First come named turns, each shown by rows before and after it. For each pair of rows after them, which turns, in which order, take the first row to the second? The first pair is done for you.
K_679 (before |-> after):
[ 56.4  11.8  -0.1   5.1  33.0 -19.8  -7.6  25.2   8.5 -27.6  11.2   7.3
  22.3  10.7  10.1  21.1 -20.3 -20.0  16.8  37.9  -3.9  23.8  -8.6] |-> [ 31.6 -22.2 -27.6  13.8  33.6  18.8 -27.3   6.1   8.1  -7.5  38.6   7.9
   1.1  12.4  48.8  -9.1   0.2  23.7 -18.2  -5.5 -16.6  13.0  25.2]
[ -3.9   3.9  19.9  -8.2   5.0  -5.3 -30.7  -6.9 -10.9  31.1   6.0  17.4
 -53.5  -1.6   3.1 -12.2  11.9 -34.7  29.2 -53.6 -18.2  -7.0  -7.6] |-> [ 22.4  29.7  -9.7  -7.5 -18.6 -18.9  42.6  18.6  14.9  10.4  -6.0 -19.3
  21.0 -18.2  10.5  23.4 -16.2 -50.7 -10.1  28.4  17.7  28.1   7.5]
[ 10.2   7.0  13.0  20.3 -49.5  37.3  26.6  10.6   5.6 -10.0   9.8 -35.6
  39.0  61.9  25.7  39.1 -11.9   0.0 -24.9  31.3  10.5  11.2   8.9] |-> [-11.2 -12.4  38.5  19.6 -26.6  46.3 -35.5  -8.9 -14.1   8.2  17.9  -4.7
 -24.6  76.6  17.1   9.8  13.0   8.7  10.5 -34.2 -18.4 -16.7  -6.4]
K_769 (before |-> after):
[  6.2 -26.5 -14.8  14.7   7.4 -10.1  -1.6  -1.0 -13.9  -8.7   2.6  -5.0
 -31.1  -9.9  -9.1  -4.0   1.7  15.9  28.8 -17.4 -19.3  -4.6   5.5] |-> [ -4.3  -4.8  16.3 -15.5  -3.5  -4.0 -30.6  -3.2  -4.1   4.9  -7.3  11.7
 -23.6  11.0 -15.0  -9.5  14.6  -8.9  28.8 -23.6 -13.9  -9.6   1.8]
[  1.1 -25.1 -20.5  21.3  11.0  -6.3   6.7  -6.9 -17.1  -2.9  19.0  13.7
   3.7 -18.8  -6.1 -15.4   4.1  10.2   8.2 -28.4  -6.6  11.9   4.0] |-> [ -8.8 -11.9   3.9   2.0   4.9  -1.9 -17.9  -9.8 -13.7   7.4  12.8  29.5
   2.3  -3.8 -10.8 -22.0  12.7  -6.7  11.7 -37.6  -8.3   7.8  -2.0]
[-34.4  28.4 -15.2 -30.8 -31.3  44.7  -8.6   0.1  24.7  -1.3  13.2 -18.2
   7.6  19.6 -77.4 -13.6   0.4 -37.7   4.2  35.8  15.8  20.9  22.6] |-> [-23.3   7.6 -48.0  -3.9 -24.7  39.6  25.3   3.9  19.1 -16.2  23.3 -37.2
   7.0  -2.1 -70.5  -5.7 -13.3 -16.4  -0.8  48.2  14.8  27.7  29.5]
K_116 (before |-> after):
[ 11.4 -27.3 -25.4  40.4  42.6 -14.5  19.6  -8.0 -11.0   3.9  23.0 -10.0
 -60.9   0.3  -4.7  19.0 -42.0  37.4  29.3  -7.5   0.7 -20.3   6.4] |-> [ 16.3  33.0  38.1  -7.5  24.9 -32.1  -6.5   4.0   5.9  10.0 -11.8   9.5
 -22.6  26.3 -37.6  34.7 -40.1 -30.0  46.4  21.3  18.8 -14.0 -19.8]
[-31.7  -9.2  -4.6  -4.2   0.8   2.2 -28.4   3.9   4.6  39.3  -3.6  14.8
   1.4  32.2 -27.8 -24.2  16.8  10.1 -32.1 -14.5  19.2 -26.7  15.9] |-> [-15.8 -35.3 -34.3  33.2  19.4 -17.1   3.8  10.4 -16.3  16.9   6.0  -1.0
 -19.6   7.6 -35.9 -16.7   0.9  32.9  -8.2  -9.5  10.5 -25.8   7.5]
[ -2.3  19.7   5.8   0.1  -4.3  14.5  -4.0  -5.1 -26.4  21.9 -21.2  41.8
   5.5   5.4  -7.5 -23.2  -0.6   8.3 -12.1 -10.3 -25.9 -13.1  28.2] |-> [  5.6   5.5 -12.4  19.8   6.2   5.1  13.5  -3.6 -36.4  11.4 -16.8  35.1
  -6.1  -7.5 -10.3 -20.7  -5.6  22.0  -2.7  -9.8 -30.0 -12.6  24.5]
K_561 (before |-> after):
[  7.1  18.2  11.3  -7.1  -4.4  -2.3  -6.7  -4.1  11.3   3.9  -9.9  -3.8
   0.0  -3.9 -14.3   6.9  -7.6 -15.1   2.1  -8.1   2.5  -4.2 -19.6] |-> [ -1.5   9.8   9.2  -6.2  -1.7   6.8 -17.1  -8.6   8.2  10.1  -3.2  -2.7
 -10.1  -0.2  -4.5  -3.5  -0.1  -3.3  -4.5 -23.2  -1.7 -11.2 -14.7]
[ 18.6  -4.4  16.5 -11.1   0.7  -5.7  19.2   8.3   9.1 -25.9   4.0  10.2
 -10.0   6.5 -34.6   6.2  -8.8 -27.2  32.4  -0.7  -2.2   6.4  -2.1] |-> [  0.5 -23.6   7.7  -9.0   1.9  17.1  -3.4  -6.8   7.2 -11.7  19.0  16.7
 -29.4  12.2 -14.7 -15.0   5.7  -3.1  18.1 -34.7 -15.6  -4.3  12.5]
[-25.3   1.8 -12.1 -14.5   7.2   6.9 -29.7 -40.9  17.8  44.6  -2.6 -19.0
  10.0  10.1   0.3  12.1 -18.0   4.7 -10.6  29.2  -4.5  -7.2  32.9] |-> [-15.2  13.6  -4.8 -16.2   9.1 -10.1 -17.1 -31.4  15.6  33.9 -14.4 -18.5
  18.2   6.9 -16.0  25.2 -28.1 -11.6   6.7  48.6   1.0  -1.2  20.6]
[  5.6  -9.9 -19.8  11.2  -8.6   0.5  36.7  17.6 -11.1 -23.2  14.8 -14.4
  -1.3  -9.2  11.6   6.4  -2.3  13.5 -12.3  10.5   8.8   6.4  -6.9] |-> [ 10.8  -8.5  -5.8  12.7   0.3 -12.3  29.6  20.5 -19.4 -28.5   9.2  -6.4
 -16.9  -8.6  -5.8  10.0  -4.5   6.5  15.0   6.5   3.2   0.3 -24.3]
Pairs:
Between the rows of a pair lie two turns.
[-21.5  32.5 -21.1 -12.7  12.9  35.0  -2.8 -17.7  -4.1  -3.5 -10.6  16.8
  29.0  36.9  21.1   2.0  -1.4 -14.5   1.0 -10.9 -19.2  15.2  17.4] |-> [-14.6  35.9  -4.5 -11.2  21.7  18.6  -7.4 -14.0 -11.6 -10.6 -16.2  24.3
  16.2  35.9   2.4   6.9  -3.6 -26.7  30.0 -10.1 -23.8  11.1  -1.7] => K_561, K_561
[  3.9  21.2  30.3 -28.6  10.7   0.6   2.3  38.9   9.7   9.7  21.9  15.7
  -9.1 -11.7 -34.1   6.4   6.8 -38.2   5.4 -15.0 -10.3 -25.3 -30.0] |-> [  4.2 -13.6 -27.8   1.4   9.6  18.6  41.0  35.1   9.2   4.8  45.0 -11.7
  -4.9 -35.2   0.7   2.3   0.2   6.3 -34.2 -12.6  -9.5 -18.4   3.3] => K_679, K_769
[  0.9   1.6  -5.5  11.5  -5.3 -14.5   4.5   9.3 -25.7  -6.1  -4.3  -6.2
 -10.1  -8.1  10.5 -11.4  -9.6   2.9  36.4  -1.3  -6.1 -16.4 -34.1] |-> [  3.5  -1.9 -17.8  16.8  -8.9 -13.1  18.9  12.4 -22.6  -9.6  -2.4 -13.8
   0.1 -13.1  13.4  -7.4 -13.4   7.6  25.8   7.2  -1.6 -12.3 -27.6] => K_679, K_561
[ -3.9 -10.6  -0.7   5.4  17.4  -1.6  -7.3   3.5 -14.3  -8.4  16.7   0.7
 -31.3  -7.7   3.5  18.0  -0.2   3.7  20.6 -17.4  -3.4   9.6  -5.1] |-> [-13.5   4.3  16.0 -14.7   5.1  11.5 -27.4  -0.1  -3.4   6.1  13.3   7.7
 -18.8   6.5   9.4  11.1  11.2  -7.3   3.6 -22.6   1.4   9.5   1.4] => K_116, K_116
[ 15.7  15.7  22.9  -9.9  -5.6 -14.0  10.9  -0.1  16.5  16.0  -7.6   2.3
  24.9   7.2  -3.6   3.3  -4.0 -22.4   9.6  19.8  25.2 -11.1  -6.5] |-> [ 20.3 -19.5  -7.6  23.4  14.2 -21.1  28.2  -1.5  -3.5   2.4   6.0  -6.0
  -6.2 -12.8  -3.3  -1.1 -12.1   8.7  25.8   4.8   9.5 -15.9  -8.8] => K_769, K_769
[ 21.3  12.2 -15.4  -1.9  -1.8 -12.2  24.1 -18.7  35.2 -35.7 -15.7 -22.6
  -1.8  -9.0   4.6  35.0 -12.8 -18.1   3.9  22.6  12.9  35.3  27.9] |-> [ -2.8 -18.7 -10.9   2.6  12.9   8.1 -23.3 -39.6  21.2 -16.3   2.2  -2.2
 -54.3   0.1  15.8   4.0  10.6   9.2  12.6 -39.1 -12.7  12.5  31.5] => K_561, K_561
[ 29.7  16.3   1.1  21.8   3.9 -33.9  23.7   6.0  10.6  -5.4 -20.6  -6.4
  17.5 -14.6 -20.3 -19.4   6.1 -26.0  -0.6   7.7  -1.8   5.8  10.1] |-> [ 28.6  -0.5  -6.1  34.5  13.2 -35.3  22.4   2.2   1.2  -7.1 -12.8  -6.3
  -2.6 -19.7 -18.9 -25.9   5.1 -10.6  10.7  -7.0 -11.3   0.1   9.6] => K_679, K_116
[  9.6 -22.1 -46.4  15.1  14.7  -0.3  25.7   3.0  -3.3 -10.8   0.0 -16.4
  -3.8 -16.3  -7.8  -2.1 -14.5  19.7  27.5   0.4 -12.6  -6.9  13.3] |-> [ 18.6   9.1 -19.5  -5.3   6.4 -16.3  22.7  10.7   3.8 -14.1 -18.1 -10.0
  17.3  -6.2 -28.2  12.1 -19.7 -14.5  39.9  23.2  -3.1  -2.8  -3.2] => K_116, K_769
[  8.7  12.9  27.7   4.0   2.7  -8.9  -5.9   1.9  -9.6   1.9  -0.5   5.0
 -15.1   1.8 -11.0  -1.4  -0.1  -3.7  22.4  -2.7 -11.2  -5.9 -14.6] |-> [  1.8  24.2  24.5 -11.1 -15.5   7.6  -4.4   1.7   8.2  12.2  -1.5   0.4
  13.1   9.9   5.8  -2.7   6.4  -8.4 -13.5   7.8   1.6   2.0   4.9] => K_116, K_769
[-22.0   6.3   4.1 -23.6   5.5  19.3  -3.3 -11.3  11.4   9.6   9.6  -4.1
  11.7  21.4   8.5 -12.1  21.8   1.5 -13.0 -10.2  -4.8  -5.2  20.3] |-> [  2.9  10.4   6.2  -5.6  20.7 -15.7  23.9   0.9  -4.7 -15.5  -3.4  -8.8
   3.7   5.1 -25.2  11.6  -0.3  -9.9  29.9  13.2  -4.2   0.2  -9.5] => K_116, K_116
[-11.2 -33.8 -30.2  23.2  11.2  12.4  -2.6  -8.3 -11.6   1.6  14.9  -9.0
 -26.6 -11.7  11.3 -19.6   1.6  36.0  -7.9 -25.2  -9.3  -0.3   8.8] |-> [-10.9  26.9  35.6 -31.4  -8.6   0.6 -31.3  -0.6   6.7  13.3 -17.0  14.9
  10.3  19.2 -14.8  -6.5   6.8 -30.1   4.3   0.5   7.3   5.4 -12.5] => K_116, K_116
[  3.5  11.6  40.1  28.3 -23.9  12.6   7.1  14.3 -30.2 -47.3  14.2 -30.2
  20.9 -14.8 -26.3  10.9 -25.6 -34.2  33.5  25.1  11.7  19.5   1.8] |-> [-18.4  18.9  67.0   4.8 -28.1  32.1 -39.8  -0.2 -23.1 -22.5  14.6  -9.2
   8.6   9.1 -20.5  -8.6  -2.7 -41.8  28.8  -8.2   4.8   7.3   4.4] => K_561, K_769
[ -2.1  19.0  28.7  -2.7 -14.8   3.7 -28.8  -9.5   4.9   8.5  -9.7   7.4
  -6.9  13.6 -10.6 -11.2   3.2 -23.0  22.6 -10.4  -0.7 -18.8 -15.8] |-> [ -4.5  14.9  -2.2  -4.5 -30.5  23.2  -5.8  -8.2  20.0  13.3  -0.3  -9.4
  25.7   9.5  19.8 -12.2   1.0  -7.8 -25.4   5.4  11.4  -6.8  14.2] => K_561, K_769
[  7.9  36.6  -8.7 -10.5 -28.7   2.6  -8.1 -15.0  -9.9 -26.3 -20.5  28.3
  20.6   9.0  16.5  12.9   2.8  -9.6  -3.1  39.4   8.3   0.7  -6.2] |-> [  3.3  22.0 -30.1  -2.1 -30.1  13.3   2.5 -17.8  -7.6 -24.4 -11.3  20.5
  18.6   3.0  33.4   6.5   5.5   8.5 -21.4  35.9   7.1   1.8   9.7] => K_561, K_679
[ -9.2  36.6  50.5 -24.4 -33.8  -1.3 -17.7   6.7  15.6 -24.4   9.2  15.1
  45.5  -1.7  -5.7  15.1   3.8 -22.8   4.0  28.8   0.4  11.1 -23.3] |-> [ -3.4 -27.7 -17.3  38.1  -5.9  -2.5  22.5   2.3 -11.4 -44.3  41.9 -10.7
   2.9 -41.0  13.4   9.7  -9.8  46.2   6.6  11.6 -18.1   5.5  -9.6] => K_116, K_116
[-14.7 -33.7 -12.2   2.0  -0.1  15.3  -3.9  -8.9  -4.5  16.5  13.3  -3.7
 -26.0   4.5  24.1 -38.0  35.9  12.7   3.8 -36.1  -8.6 -18.9  50.3] |-> [  4.8 -39.6 -38.8  24.8   3.3  -3.2  40.0   2.2  -8.4  -4.9  11.7 -24.9
 -14.0 -17.4  17.7 -18.9  15.7  20.6   6.0  -4.6  -2.2  -6.6  48.0] => K_561, K_769
